(in the rows, 128 means zero)
Each row of T is roughly a mix of the hidden directions of one of a few groups.
T:
[[108 128  80 125 166 126  98 157 112  83 129]
 [162 140 123 159  89 135 124 177 105  89 133]
 [ 96 111 158 149 109 115 166 139 134  82 164]
 [140 162 169 116 118 167  96 114  98 163 142]
 [ 95 153 174 118  95  95 147 103 159 139 134]
 [122 121  85 136 151  93  84 105 144 167 147]
 [182 129 142 103 147  93 156 115 105 136  90]
 [141 152  90 167 122 123 106 182 121 153 149]
 [133 147 168 115  61 109 130 113 157 141 133]
 [177 132 132 110 157 122 114  92  85 103  99]
 [122 118 146 126 161 142 146  82 160  78 104]
 [155 170 136 169 137 148 156 125 175 146 112]
 [137 163 154 103 101 172  89 102 127 106 147]
 [164 109  99 146  84 106 139 168 151 104 112]
 [ 90 141 109 167 131 166 119 171 139 155 152]
 [121 108 143 160  65 150  95 143 149 136 145]
 [127  96 144  85  88 137 127 138 168 149  91]
 [167  90 162 160 112 154 133 146 128 166 149]
 [178 140 148 134 119  80  92 137 127 138  92]
 [127 121 123 141 176  85 153 150  93 142 164]
 [ 99 145 157 119  82 100 151 151 163 127  96]
 [143 122 102 128 113 105  87 149  74  89 124]
 [110 163 109 160 160 105 106 110 180 121 142]
 [154 122  79  91  94 132 115 157 163 139 108]
 [ 96 136 103 132 170 114 120  66 120 110 107]
 [127 145  88 112 125 201 113 109 136 118 123]
 [166 156 145 119  75  94 129 162 128 126 151]
 [146  94 144  98 115 126 160 113 118  95  73]
 [136 160  82 136 164 158  93 117  90 130 129]
 [106 131 117 121 139 150 107 148 203 108 115]
 [149 149 126 150 126 139 141 114 114 124  49]
 [121 137 135 170 141  87 166 161 110 168 119]
 [107 151  89 121 157  96 102 102 169 102 116]
 [128 165 115 165 133 152 111 179 111 167 134]
 [126 114 166 147 125 115 122 177 117  86  86]
 [188  89 104 103 125 104 124 115 144  98 122]
 [113  97 149 128  73  89 120 145 107  92 129]
 [129 166  87 153 165 130  91 125 128 169 141]
 [119 177 106 159 160  88 157 142 104 138 122]
 [153 157 142 113 119 165 169 108 167 113  95]
 [ 72 118 115 154 110 111 131 162 130 107 172]
 [168 131 180  89 136 120 130 129  88 153 122]
 [109 100  92 158 112 163 128 159 173 117 147]
 [164 193 117 133 155 119 133 108 128 166 124]
 [164  95 121 122 121 166 120 133 187 124 102]
 [161 155 188 102 132 154 111 110 149 123 108]
 [109  88 159 163 164 144 129 121 167 108 104]
 [143 120 102 167 122 120 160 138 177 136  83]
 [158 134 130 163 150 114 175 150 136 172 100]
 [134 138 115 189 139 117 131 174  97 159 132]
 [ 98 138 132 134  75 106 140 145 155 101 173]
 [113 121 157 169 130 156  82 164 131 163 135]
 [182  86 135 152 119 133 100 152 127 136  91]
 [110 139 100 143 135  82 151 156  73 116 142]
 [170 162 116 123 175 135 133  98  99 158 109]
 [135 135 159 134  92 153 117 108 187 153 102]
 [141 108  91 108 183 118 140 157 108  93 114]
 [ 78 167 135  92 120 113 156  92 129 106 137]
 [ 96  98 173  93  86 134 116 128 153 134 106]
 [118 135  85 126 111 168 177 117 110 150 160]
 [102 117 100 160 191 133 123 147 100 131 150]
 [140 170 146  92 151 164  83 110 109 141 139]
 [119 153 130 167 129 152  87 132 171 168 146]
 [ 89 138 124 175 129 145  72 139 156 137 137]
 [184 116 114 119 117  83 124 174 122 148 125]
 [127 181 110 101 107 137  84 150 108 161 132]
 [123 107 154 189 107 129 166 158 141 134 148]
 [125 112  66 151 168 141 113 108 150 127 101]
 [103  81  86 140 127 130 127 151 171 116 160]
 [174 132  93 102  88 153 112 150 163 138 120]
 [135 139 116 166 128  95 148 174 103 174 140]
 [128 151  87  86  99 159 112 118 113  84 128]
 [152 104 126  88 151 150 187 127 154 123 111]
 [117 166 131 158 111  88 166 162 155 125 104]
 [ 92  93 153 138 159 151 138 166  91 152 126]
 [139 164 160 102 139  73 147 117 162 141 113]
 [154  88 118 106 120 145 134 147 186 162 136]
 [125 135 144 135  68 100 144 148 124  78 149]
 [107 145 124 160 127 199 119 114 132  94 134]
 [117 138 107 115 158 142  60 148 101 122 104]
 [115  87 124 128 103  73 162 146 137 113  96]
 [152 183 151 136 144 178 125 111 153 149 135]
 [146 145 128 155  70 119 148 177 139 124 104]
 [143  77 144 113 126 162 136 112 123  70 134]
 [104 112 153 139 119  75 151 147 104  85 150]
 [151  91 140 114 158 170 126  90 161 114 103]
 [169 172 123 135 144 162 126 115 135 182 120]
 [104 123 156 101 116  92 156 113 115  79 162]
 [145 135  82  99 130 167  77 123 148 106 129]
 [ 90 131 122 157 185 163 144 108 132 156 137]
 [110 119 124 119 106 108 185 103 126 117 182]
 [184 160 129 120 144 142 155 113 108 174 117]
 [151 150 124 159 118  99 160 163 100 174 142]
 [137 186  92 100 108 147  87 141 138 128 122]
 [149 174 108 105 163 113 140 101  79 136 132]
 [113 120 141 104 132 159  92 121 168  82  93]
 [106 130 134 160 143 180 140 112 108 111  76]
 [112  70  92 118 142 114 139 124 179 137 122]
 [153  79 164 174 132 140 152 142 148 151 127]
 [131 143 115 119 107 106  97 113  64  92 109]
 [153 140 152 138 101 104 177 153 133 174 108]
 [131 102 127 134  99 120 178 126  95 159 174]
 [104 136 153  88 137 118 102 111 145  65 123]
 [130 106 122  89 123 168  91  87 163 146 131]
 [ 95 158 139 117 143 139 133  57 144 131 110]
 [113 159 121  73 113  90 154 123 120  93 148]
 [158 140  95 158 143  89 181 144 111 142 134]
 [117 139 107 116 197 120 133 113 106 106  89]
 [106 111 101 146 149 193 119 111 165 120 135]
 [ 86  80 150 161 116 109 120 142 117 105 164]
 [117 122 113 170 130 187 116 174 121 120 147]
 [ 71 152 149 119 133 135 141  69 143 128 126]
 [ 91 104 143 129 129 154 156 139 195 130 136]
 [174 136  91  97  98 128 156 115 160  98 121]
 [132 118 158 120 167 174 118 100  82 106 123]
 [132 165 134 161 134 146 150 113 136 164 186]
 [201 118 128 118 117 133 126 117  95 138  91]
 [118 153 123  92 123 118 144 128 171 131  65]
 [110 114  74 155 144  86 111 155 130 120  95]
 [112 103 175 147 113 127 119 135  83 159 166]
 [ 68  97 147 169 133 137 112 138 161 119 118]
 [124  93 130 109 150 178 115 134 155 147 178]
 [144 174 137 123 110  70 121 154 104 155 142]
 [153  61  89 131 114 135 120 141 146 111 152]
 [125 161 131 139 132  69 132 138  85 148  95]
 [170 174 109 109 151 117 118 102 137 163  97]
 [156  99 134 170 152 118  90 163 150 143  99]
 [108 140 129 155 162 113 120 141  58 123 106]
 [158 114  98 127 136 134  90 121 148 180  89]
 [118  98 105 139 129  50 126 143 112 123 120]
 [131 140 184  92 130 169  98 130 113  98 122]
 [113 138 130  74 141  94  98 106  90 104 146]
 [126 132 169 145 117  55 128 146 137 145 142]
 [155 151 183 129 117 173 122 120 150 158 106]
 [141  77 142 168 148 136 142 155 159 158 105]
 [164  91 171 142  98 152 141 148 121 165 114]]
Here is one row of each group, with its name. Which group are the others in?
[147 130 189  88 119 169 110 115 113 128 137] => H
[119 159 122 139 133 183 118 134 165 177 141] => Q
[156 111 165 112 103 143 165  91 159  96 120] => K
[173 120 136 148 115 155  96 106 114 145  75] => F

[102 114  93 113 128 120 124  79 174 130 165] => H
[103 103 111 107 164  64 131 113 127 154 123] => Q
[100 145 110  79 126 133 146 105  92  96 163] => H
[151 152 117  77 168  95 167 127 131 116 122] => F
[117 170  96 135 143 150 145  94 182 119 138] => H
[129 165 106 110 163  91  94 138  84 122 111] => H
[180 165 171 106 127 122 154 106 134 143 108] => H
[178 118 111 124 118 179 151 123 110 163 153] => F
[122 161  77 123 122 143  71 152 136 111 141] => K
[149 152  80 123 186 142 112 124 118 153 107] => K
[118 126 147  83 119  65 137 105 142 145 155] => Q
[121 130 172 131 132  90 125 146 139  68  99] => H
[138 169 167 126  66 138 140 127 135 103 142] => Q
[ 96 146 125 155 140 106 132 133  99 128 196] => H
